[[149 113 135 113]
 [144 110 137 109]
 [102 138 129 132]
 [127 154 132 132]
 [125 116 111 138]
 [127 145 140 135]]
->
[[149 113 135 113]
 [102 138 129 132]
 [125 116 111 138]]

[[137 132 121 138 144 129 129 137 129 125 124 130]
 [148 154 121 135 130 128 129 132 139 119 121 119]
 [134 135 123 126 120 119 124 129 127 128 127 127]]
->
[[137 132 121 138 144 129 129 137 129 125 124 130]
 [134 135 123 126 120 119 124 129 127 128 127 127]]

[[112 116 118 138]
 [152 154 138 116]
 [142 139 118 140]
 [139 139 120 136]
 [149 145 135 118]
 [141 137 119 138]
 [106 107 142 115]
 [111 117 116 138]
 [141 139 120 138]
 [111 109 140 114]
 [154 155 138 115]]
->
[[112 116 118 138]
 [142 139 118 140]
 [149 145 135 118]
 [106 107 142 115]
 [141 139 120 138]
 [154 155 138 115]]

[[138 145 136 149 136 134 126 101 140]
 [123 103 137 102 104 129 109 149 120]
 [131 155 103 105 106 150 152 103 156]]
->
[[138 145 136 149 136 134 126 101 140]
 [131 155 103 105 106 150 152 103 156]]

[[112 128 121 148 127]
 [119 126 129 128 127]
 [131 123 135 115 134]
 [124 138 123 129 105]]
->
[[112 128 121 148 127]
 [131 123 135 115 134]]

[[113 136 121 124 129]
 [137 120 128 120 105]
 [129 122 127 143 125]
 [121 137 132 131 152]
 [138 121 134 133 124]
 [123 131 123 113 122]]
->
[[113 136 121 124 129]
 [129 122 127 143 125]
 [138 121 134 133 124]]

[[111 145 116 107 127 123 137 133 106 142 110]
 [123 133 142 138 113 133 137 148 141 114 143]
 [119 133 107 141 129 110 126 121 148 123 114]
 [139 134 122 127 136 146 126 121 120 134 142]
 [132 149 147 145 124 134 149 130 145 143 125]
 [110 114 129 119 122 148 138 123 118 144 119]
 [148 112 131 136 112 132 144 107 138 148 123]]
->
[[111 145 116 107 127 123 137 133 106 142 110]
 [119 133 107 141 129 110 126 121 148 123 114]
 [132 149 147 145 124 134 149 130 145 143 125]
 [148 112 131 136 112 132 144 107 138 148 123]]

[[116 127 150 146 155 125 156 150 109 128 152 129 149 126 151 126]
 [144 122 105 110 101 121 100 106 147 124 103 119 114 115 105 115]]
->
[[116 127 150 146 155 125 156 150 109 128 152 129 149 126 151 126]]
---
[[122 106 145 149]
 [119 129 110 143]
 [136 143 141 109]
 [108 127 145 126]
 [147 116 134 119]]
->
[[106 145]
 [129 110]]

[[124 131 131]
 [122 131 154]
 [150 133 150]
 [122 123 101]]
->
[[131 131]
 [131 154]]

[[135 120 103 138]
 [128 124 106 121]]
->
[[120 103]
 [124 106]]

[[154 120 145 137]
 [105 148 108 137]
 [116 109 126 135]]
->
[[120 145]
 [148 108]]

[[114 128 119 144 114]
 [118 148 146 154 137]
 [151 107 115 118 128]
 [108 114 135 135 122]
 [147 117 126 112 123]]
->
[[128 119]
 [148 146]]

[[151 129 130]
 [135 134 122]]
->
[[129 130]
 [134 122]]

[[133 155 122 117 152]
 [130 131 131 128 132]]
->
[[155 122]
 [131 131]]

[[122 135 121 117]
 [150 125 148 148]]
->
[[135 121]
 [125 148]]
---
[[131 117 136 128 120 118 119]
 [131  99 138 128 120 118 119]
 [131 102 136 128 121 118 119]
 [131 122 136 128 120 118 119]
 [131 123 136 128 120 118 119]
 [128 102 136 128 121 118 119]]
->
[[128 102 136 128 121 118 119]
 [131 123 136 128 120 118 119]
 [131 122 136 128 120 118 119]
 [131 102 136 128 121 118 119]
 [131  99 138 128 120 118 119]
 [131 117 136 128 120 118 119]]

[[109 119 112 108 111 132 141]
 [123 152 119 117 123 121 115]
 [134 107 117 114 103 100 105]
 [154 142 146 144 137 113 102]
 [112 113 148 145 149 148 141]
 [112 118 107 105 105 120 129]
 [106 110 145 144 150 154 147]]
->
[[106 110 145 144 150 154 147]
 [112 118 107 105 105 120 129]
 [112 113 148 145 149 148 141]
 [154 142 146 144 137 113 102]
 [134 107 117 114 103 100 105]
 [123 152 119 117 123 121 115]
 [109 119 112 108 111 132 141]]

[[136 120 131 128 108 135]
 [139 102 138 121 114 132]
 [123 121 138 128 124 126]
 [111 120 146 131 133 119]
 [135 123 131 145 124 124]
 [137 104 140 136 125 124]
 [132 104 143 122 131 126]
 [124 127 134 129 119 129]
 [123 111 144 122 139 123]
 [117 114 146 141 126 117]]
->
[[117 114 146 141 126 117]
 [123 111 144 122 139 123]
 [124 127 134 129 119 129]
 [132 104 143 122 131 126]
 [137 104 140 136 125 124]
 [135 123 131 145 124 124]
 [111 120 146 131 133 119]
 [123 121 138 128 124 126]
 [139 102 138 121 114 132]
 [136 120 131 128 108 135]]

[[125 113 124 140]
 [129 102 137 136]
 [125 126 118 133]
 [127 109 130 140]
 [130 115 124 137]
 [136 116 134 127]
 [136 124 130 125]]
->
[[136 124 130 125]
 [136 116 134 127]
 [130 115 124 137]
 [127 109 130 140]
 [125 126 118 133]
 [129 102 137 136]
 [125 113 124 140]]

[[143 130 135 133 131 129 132]
 [142 130 132 132 130 130 131]
 [147 132 136 130 133 132 136]
 [136 130 131 134 136 131 136]
 [135 129 132 130 129 131 130]
 [152 130 134 132 131 132 132]
 [143 134 134 138 132 129 135]
 [137 129 132 136 132 130 132]
 [144 130 135 150 136 132 137]
 [150 130 136 131 132 131 133]]
->
[[150 130 136 131 132 131 133]
 [144 130 135 150 136 132 137]
 [137 129 132 136 132 130 132]
 [143 134 134 138 132 129 135]
 [152 130 134 132 131 132 132]
 [135 129 132 130 129 131 130]
 [136 130 131 134 136 131 136]
 [147 132 136 130 133 132 136]
 [142 130 132 132 130 130 131]
 [143 130 135 133 131 129 132]]

[[127 139 123 123 150 132 139 144 148 118 139]
 [128 120 142 112 116 126 126 119 129 123 141]
 [119 144 120 149 146 143 142 143 145 117 140]
 [138 110 130 108 126 109 121 107 113 139 142]
 [105 141 112 123 110 119 131 145 142 103 120]]
->
[[105 141 112 123 110 119 131 145 142 103 120]
 [138 110 130 108 126 109 121 107 113 139 142]
 [119 144 120 149 146 143 142 143 145 117 140]
 [128 120 142 112 116 126 126 119 129 123 141]
 [127 139 123 123 150 132 139 144 148 118 139]]

[[126 134 122 141 116 122 130 134 120]
 [136 128 134 116 125 132 113 135 119]
 [125 121 119 132 133 109 142 121 138]
 [122 132 142 129 127 122 124 138 132]
 [132 119 118 128 129 134 131 119 129]
 [125 130 122 122 134 133 126 119 127]
 [124 140 139 116 135 137 121 126 123]
 [128 129 123 141 124 121 132 143 121]
 [123 132 110 122 124 104 140 122 129]]
->
[[123 132 110 122 124 104 140 122 129]
 [128 129 123 141 124 121 132 143 121]
 [124 140 139 116 135 137 121 126 123]
 [125 130 122 122 134 133 126 119 127]
 [132 119 118 128 129 134 131 119 129]
 [122 132 142 129 127 122 124 138 132]
 [125 121 119 132 133 109 142 121 138]
 [136 128 134 116 125 132 113 135 119]
 [126 134 122 141 116 122 130 134 120]]
---
[[107 156]
 [140 125]
 [109 145]
 [111 156]
 [125 124]]
->
[[107 156]
 [140 125]
 [109 145]]

[[117 112 123]
 [147 140 138]
 [104 112  99]]
->
[[117 112]
 [147 140]
 [104 112]]

[[126 137]
 [114 124]
 [105 116]
 [107 108]]
->
[[126 137]
 [114 124]
 [105 116]]

[[128 128]
 [124 151]
 [132 105]
 [124 151]
 [132 105]]
->
[[128 128]
 [124 151]
 [132 105]]

[[147 151]
 [143 147]
 [116 113]
 [144 145]
 [151 135]]
->
[[147 151]
 [143 147]
 [116 113]]

[[129 132 132 132]
 [141 117 114 117]
 [124 123 137 129]
 [121 145 149 136]
 [136 117 112 111]]
->
[[129 132]
 [141 117]
 [124 123]]

[[134 122 124]
 [131 125 126]
 [124 121 105]
 [122 120 133]]
->
[[134 122]
 [131 125]
 [124 121]]

[[157 151 154]
 [123 122 139]
 [129 128 127]]
->
[[157 151]
 [123 122]
 [129 128]]
